500 stands for zero in the data rows.
Some points:
[523 451 432 474 490 594 495 642 481 596 570 563 421 530 595 430 503 559 306 544 480 428 426 475
 513 325 404 442 474 539 457 732 422 523 409 556 567 312 373 521 556 435 515 485 480 404 462 605
 679 508 642 686 462 553 407 565 611 358 492 370 506 681]
[435 367 396 340 422 618 526 528 590 547 516 661 549 619 445 366 347 409 509 255 647 502 372 679
 202 455 419 502 343 562 322 432 597 487 605 753 595 483 468 703 652 647 398 652 433 535 575 353
 548 477 608 549 385 490 470 366 643 685 495 494 599 594]
[538 524 346 628 444 588 378 567 444 504 411 480 449 621 595 488 330 565 522 449 640 430 630 665
 546 470 372 645 505 582 519 466 435 460 347 456 488 578 385 549 684 539 645 390 444 608 636 602
 514 437 543 672 377 601 352 556 534 458 345 460 705 551]
[453 356 265 442 263 375 221 124 801 300 132 741 521 584  13 643 412 366 788 293 160 450 875 517
 675 862 869 486 389 606 564 434 623 540 734 663 826 409 375 330 169 899 363 684 227 237 587 288
 124 616 688 699 577 838 331 657 471 449 580 573 317 216]
[228 482 435 381 550 850 651 224 378 481 501 602 694 999 117 546 274 209 667 185 475 619 663 999
 461 338 580 550   6 203 894 312 544 320 402 591 999 687 409 481 554 639 405 770 574 456 847 825
  50 267 676 484 448 447 664 352 585 671 398 715 163 236]
[557 438 550 476 498 409 532 546 461 563 508 400 607 391 533 420 639 467 456 710 464 469 436 478
 552 474 476 365 686 507 462 620 539 487 521 511 520 470 702 480 524 367 414 512 542 505 487 553
 425 547 327 392 506 501 603 472 531 531 564 369 461 540]
[351 520 676 449 490 404 619 618 287 549 518 430 428 346 690 308 567 478 604 625 549 542 352 380
 643 516 478 590 573 425 573 433 500 425 585 460 348 641 575 624 525 460 371 414 620 413 394 517
 497 674 318 550 679 404 590 368 401 512 587 399 457 496]
[616 609 386 389 469 490 297 470 522 581 627 529 482 672 591 550 577 501 378 571 442 623 401 584
 359 470 605 408 504 526 472 616 548 498 525 493 535 328 559 480 495 507 540 406 634 566 320 520
 558 445 429 526 402 528 441 430 313 711 421 590 443 484]
[522 541 574 591 553 411 507 523 563 553 478 463 465 526 559 548 526 538 469 573 591 566 403 550
 549 329 288 386 585 498 510 513 471 576 392 491 542 444 443 524 544 419 567 507 598 641 523 592
 635 492 707 570 411 711 438 649 477 401 425 475 405 629]
[431 425 644 419 444 493 351 630 489 672 499 516 579 323 473 526 581 385 504 550 489 596 454 468
 679 592 463 568 471 409 386 411 564 437 532 612 497 414 542 462 494 308 293 566 554 265 545 427
 508 578 403 525 507 531 473 432 449 432 688 148 500 741]
[526 531 496 496 653 527 575 647 621 461 584 368 483 525 522 584 504 582 379 505 569 518 447 541
 587 398 555 488 616 310 387 569 526 560 484 617 445 290 644 431 442 415 615 534 712 500 347 418
 493 390 448 440 482 392 581 600 405 698 355 419 551 370]
[658 568 535 390 810 521 335 487 513 398 491 453 676 513 402 519 499 568 482 389 456 539 414 342
 532 326 555 375 689 418 466 562 531 578 418 448 450 505 546 519 561 501 520 406 607 732 529 373
 588 377 518 503 416 576 543 590 362 606 317 553 537 366]
[365 482 565 401 434 530 507 708 331 597 453 363 459 454 594 457 540 513 721 502 391 384 440 351
 592 533 441 547 563 470 730 417 475 349 506 598 342 683 640 591 555 467 339 570 521 441 286 503
 552 569 325 467 728 506 626 367 529 529 653 482 537 607]
[659 611 363 653 410 618 503 567 503 395 539 497 527 605 670 601 401 628 445 632 382 436 456 458
 527 389 421 579 508 571 517 503 393 590 412 335 505 607 539 388 581 484 647 358 477 566 486 520
 508 308 556 561 452 575 499 689 487 482 437 504 423 504]
[400 308 518 384 427 392 571 550 395 493 659 516 495 406 540 533 517 551 491 567 375 342 407 434
 534 638 372 579 575 421 457 503 624 576 664 463 384 464 670 552 399 510 402 518 488 364 378 585
 426 549 443 335 650 500 702 429 532 646 535 449 425 640]
[290 320 797 470 681 476 528 326 324 570 584 768 519 630 389 251 359 168 661 475 581 768 513 519
 333 368 549 546  40 335 620 213 633 338 663 545 681 509 335 713 682 780 448 784 396 427 583 335
 366 613 659 688 293 458 579 329 947 587 738 550 480 431]
[607 574 611 465 697 448 405 530 508 514 640 513 632 452 409 664 525 686 424 450 496 503 344 351
 474 438 599 351 560 441 498 666 515 654 510 536 397 434 727 375 373 379 480 338 643 552 379 310
 530 402 402 428 525 522 578 581 393 624 364 547 493 499]
[499 445 607 295 474 317 407 478 588 574 487 555 510 433 480 289 613 455 492 542 573 631 465 428
 475 548 406 420 568 381 486 455 652 547 554 454 377 545 429 521 488 437 392 600 521 493 448 462
 579 621 487 417 532 432 595 440 515 378 543 433 433 540]
[614 590 487 632 460 378 685 523 470 524 603 407 497 333 511 472 624 640 402 705 390 409 463 407
 609 420 402 347 530 532 466 447 487 609 477 361 546 393 665 347 397 424 559 481 534 400 489 342
 598 464 440 421 444 344 563 552 388 468 371 453 513 488]
[323 451 612 340 693 455 473 538 489 585 516 437 505 439 515 248 414 401 583 366 627 505 359 439
 479 456 532 491 541 403 345 294 558 505 601 592 361 451 528 702 529 601 417 488 489 451 504 569
 550 698 521 489 604 477 506 421 371 540 609 422 551 438]
[683 642 558 676 570 630 413 516 446 325 568 355 503 478 311 603 433 529 527 512 497 551 476 349
 642 514 422 498 484 506 572 446 318 622 373 456 514 703 470 307 482 323 651 325 535 655 604 617
 497 315 686 507 421 675 457 803 669 427 488 427 480 496]
[445 683 389 881 345 647 717 468 513 322 429 402 567 566 686 719 272 616 417 291 594 297 829 449
 424 909 681 514 320 609 819 107 549 278 319 356 437 563 377 176 485 418 716 424 289 595 576 961
 455 354 492 591 484 440 168 583 895 596 678 638 517 606]
[475 480 508 550 637 517 499 674 379 505 590 451 595 594 462 568 489 677 568 490 447 498 367 296
 591 465 446 373 698 481 436 595 522 572 524 536 335 501 742 460 534 550 387 518 486 609 474 541
 418 479 403 355 483 414 684 550 267 711 506 464 529 599]
[539 504 493 500 432 451 498 487 450 550 522 415 490 478 619 623 419 599 425 544 706 505 608 650
 559 367 582 454 610 554 390 523 479 529 475 318 417 372 465 567 576 466 569 335 619 579 506 496
 573 527 571 503 344 503 343 543 366 498 439 420 636 453]
[470 463 462 340 236 439 499 561 482 647 581 671 247 494 621 314 473 492 345 456 589 294 491 510
 487 466 470 549 340 554 365 396 495 420 550 518 646 497 410 648 541 423 521 424 512 248 347 435
 624 615 447 558 483 363 444 351 611 384 571 320 646 638]
[607 551 464 527 402 357 538 542 315 557 420 420 659 546 699 517 762 625 424 535 581 324 492 335
 462 308 373 450 453 729 372 566 354 265 429 528 456 590 467 442 568 477 588 431 434 500 296 448
 666 437 361 308 537 439 642 574 368 322 356 678 675 476]
[612 509 473 596 651 645 431 502 468 390 167 402 559 416 526 447 379 442 413 529 734 495 653 596
 569 618 659 769 505 734 425 611 333 453 412 238 553 451 395 510 635 426 601 459 369 457 722 438
 468 410 578 532 408 562 329 606 593 337 381 577 636 294]
[354 439 637 413 594 392 551 620 419 592 622 450 446 420 606 397 569 569 627 545 563 402 429 285
 586 576 531 532 607 416 542 517 495 476 597 558 422 597 533 593 495 515 301 568 556 477 291 609
 581 555 361 476 692 401 635 429 432 503 599 541 541 622]
[322 312 397 574 586 494 487 337 567 564 551 739 193 334 564 542 724 418 728 356 450 474 490 482
 291 637 346 484 477 552 300 592 601 287 624 576 466 867 333 629 299 548 281 727 621 530 478 563
 516 638 524 606 748 225 334 358 679 282 714 428 415 601]
[556 575 465 498 554 687 380 533 676 407 464 438 718 596 397 542 473 504 422 535 293 616 471 642
 263 372 608 621 454 628 368 711 534 654 496 587 503 442 729 490 627 525 494 605 393 576 607 550
 310 419 467 527 357 489 648 530 436 803 382 707 433 421]
[381 349 659 432 558 268 487 557 618 501 469 541 458 370 472 488 562 430 499 609 365 555 526 576
 588 614 379 377 715 497 408 411 631 568 622 568 297 545 459 477 441 509 325 526 518 441 417 403
 429 621 525 266 735 554 687 406 390 596 551 654 420 521]
[667 519 375 644 441 605 356 584 376 439 218 405 472 581 573 391 308 482 514 441 703 345 705 661
 445 608 642 655 409 685 312 632 312 378 432 389 466 553 403 571 706 440 618 338 377 484 662 460
 487 407 550 537 363 605 364 574 452 358 420 662 713 467]
[670 594 476 440 441 367 902 326 643 422 558 607 528 482 559 503 652 750 506 510 477 750 472 712
 308 426 674 422 517 569 612 531 276 500 423 673 510 446 524 424 280 546 646 369 433 627 474 591
 596 573 421 460 538 296 502 440 485 369 356 594 472 444]
[665 685 627 617 567 422 712 391 384 557 639 338 328 300 620 590 577 613 348 521 554 534 524 554
 387 408 460 512 632 548 468 500 456 464 352 463 484 298 551 443 468 391 646 437 610 388 495 426
 717 428 505 225 461 552 425 594 376 242 398 489 440 462]
[555 669 335 671 288 544 653 482 520 498 642 447 339 604 619 671 372 529 320 690 345 507 527 574
 525 350 507 521 484 503 703 440 484 619 435 382 406 414 526 343 365 503 712 461 432 612 495 661
 605 327 505 665 472 510 393 518 345 404 485 502 530 321]
[514 426 515 360 482 425 500 547 557 633 552 457 419 322 447 463 611 509 434 603 509 434 322 429
 458 578 320 523 600 325 558 651 603 490 558 478 518 468 447 611 400 384 368 506 672 375 506 436
 562 661 376 411 525 265 474 551 613 461 589 546 431 566]
[471 519 317 411 592 561 365 306 854 308 465 717 479 462 418 598 625 356 677 399 341 775 663 367
 699 605 706 313 453 316 739 723 459 739 643 759 636 412 276 439 363 907 599 402 331 593 464 319
 337 537 496 641 400 693 447 270 343 500 351 581 444 263]
[342 298 688 543 389 393 596 522 647 604 384 636 432 440 379 440 574 314 562 468 425 462 523 440
 331 711 293 439 461 522 376 420 670 564 652 463 481 572 451 643 460 539 499 698 452 465 613 424
 472 669 412 346 659 666 586 282 518 563 705 238 356 587]
[578 690 369 711 373 760 348 319 423 220 343 347 572 461 281 645 475 376 462 577 548 422 615 504
 565 624 615 829 559 634 605 532 293 562 243 120 485 563 384 434 568 393 645 487 364 733 669 421
 458 499 678 583 510 464 398 692 719 376 614 630 685 613]
Along one direction, these points spread out more than along any other. Take the direction at right angles to it along which they spread out most. Go by this last direction. For each point below, how far along it does it lie, from 0 to 99? 50 is the average, and the first point above lies past it. One standard deviation of the points above along it is 16.
[381 349 659 432 558 268 487 557 618 501 469 541 458 370 472 488 562 430 499 609 365 555 526 576
 588 614 379 377 715 497 408 411 631 568 622 568 297 545 459 477 441 509 325 526 518 441 417 403
 429 621 525 266 735 554 687 406 390 596 551 654 420 521] 31
[453 356 265 442 263 375 221 124 801 300 132 741 521 584  13 643 412 366 788 293 160 450 875 517
 675 862 869 486 389 606 564 434 623 540 734 663 826 409 375 330 169 899 363 684 227 237 587 288
 124 616 688 699 577 838 331 657 471 449 580 573 317 216] 34
[351 520 676 449 490 404 619 618 287 549 518 430 428 346 690 308 567 478 604 625 549 542 352 380
 643 516 478 590 573 425 573 433 500 425 585 460 348 641 575 624 525 460 371 414 620 413 394 517
 497 674 318 550 679 404 590 368 401 512 587 399 457 496] 36
[526 531 496 496 653 527 575 647 621 461 584 368 483 525 522 584 504 582 379 505 569 518 447 541
 587 398 555 488 616 310 387 569 526 560 484 617 445 290 644 431 442 415 615 534 712 500 347 418
 493 390 448 440 482 392 581 600 405 698 355 419 551 370] 55
[557 438 550 476 498 409 532 546 461 563 508 400 607 391 533 420 639 467 456 710 464 469 436 478
 552 474 476 365 686 507 462 620 539 487 521 511 520 470 702 480 524 367 414 512 542 505 487 553
 425 547 327 392 506 501 603 472 531 531 564 369 461 540] 45
[612 509 473 596 651 645 431 502 468 390 167 402 559 416 526 447 379 442 413 529 734 495 653 596
 569 618 659 769 505 734 425 611 333 453 412 238 553 451 395 510 635 426 601 459 369 457 722 438
 468 410 578 532 408 562 329 606 593 337 381 577 636 294] 72
[658 568 535 390 810 521 335 487 513 398 491 453 676 513 402 519 499 568 482 389 456 539 414 342
 532 326 555 375 689 418 466 562 531 578 418 448 450 505 546 519 561 501 520 406 607 732 529 373
 588 377 518 503 416 576 543 590 362 606 317 553 537 366] 59
[670 594 476 440 441 367 902 326 643 422 558 607 528 482 559 503 652 750 506 510 477 750 472 712
 308 426 674 422 517 569 612 531 276 500 423 673 510 446 524 424 280 546 646 369 433 627 474 591
 596 573 421 460 538 296 502 440 485 369 356 594 472 444] 57
[323 451 612 340 693 455 473 538 489 585 516 437 505 439 515 248 414 401 583 366 627 505 359 439
 479 456 532 491 541 403 345 294 558 505 601 592 361 451 528 702 529 601 417 488 489 451 504 569
 550 698 521 489 604 477 506 421 371 540 609 422 551 438] 33
[607 551 464 527 402 357 538 542 315 557 420 420 659 546 699 517 762 625 424 535 581 324 492 335
 462 308 373 450 453 729 372 566 354 265 429 528 456 590 467 442 568 477 588 431 434 500 296 448
 666 437 361 308 537 439 642 574 368 322 356 678 675 476] 62
[514 426 515 360 482 425 500 547 557 633 552 457 419 322 447 463 611 509 434 603 509 434 322 429
 458 578 320 523 600 325 558 651 603 490 558 478 518 468 447 611 400 384 368 506 672 375 506 436
 562 661 376 411 525 265 474 551 613 461 589 546 431 566] 38
[354 439 637 413 594 392 551 620 419 592 622 450 446 420 606 397 569 569 627 545 563 402 429 285
 586 576 531 532 607 416 542 517 495 476 597 558 422 597 533 593 495 515 301 568 556 477 291 609
 581 555 361 476 692 401 635 429 432 503 599 541 541 622] 35
[475 480 508 550 637 517 499 674 379 505 590 451 595 594 462 568 489 677 568 490 447 498 367 296
 591 465 446 373 698 481 436 595 522 572 524 536 335 501 742 460 534 550 387 518 486 609 474 541
 418 479 403 355 483 414 684 550 267 711 506 464 529 599] 48
[539 504 493 500 432 451 498 487 450 550 522 415 490 478 619 623 419 599 425 544 706 505 608 650
 559 367 582 454 610 554 390 523 479 529 475 318 417 372 465 567 576 466 569 335 619 579 506 496
 573 527 571 503 344 503 343 543 366 498 439 420 636 453] 64
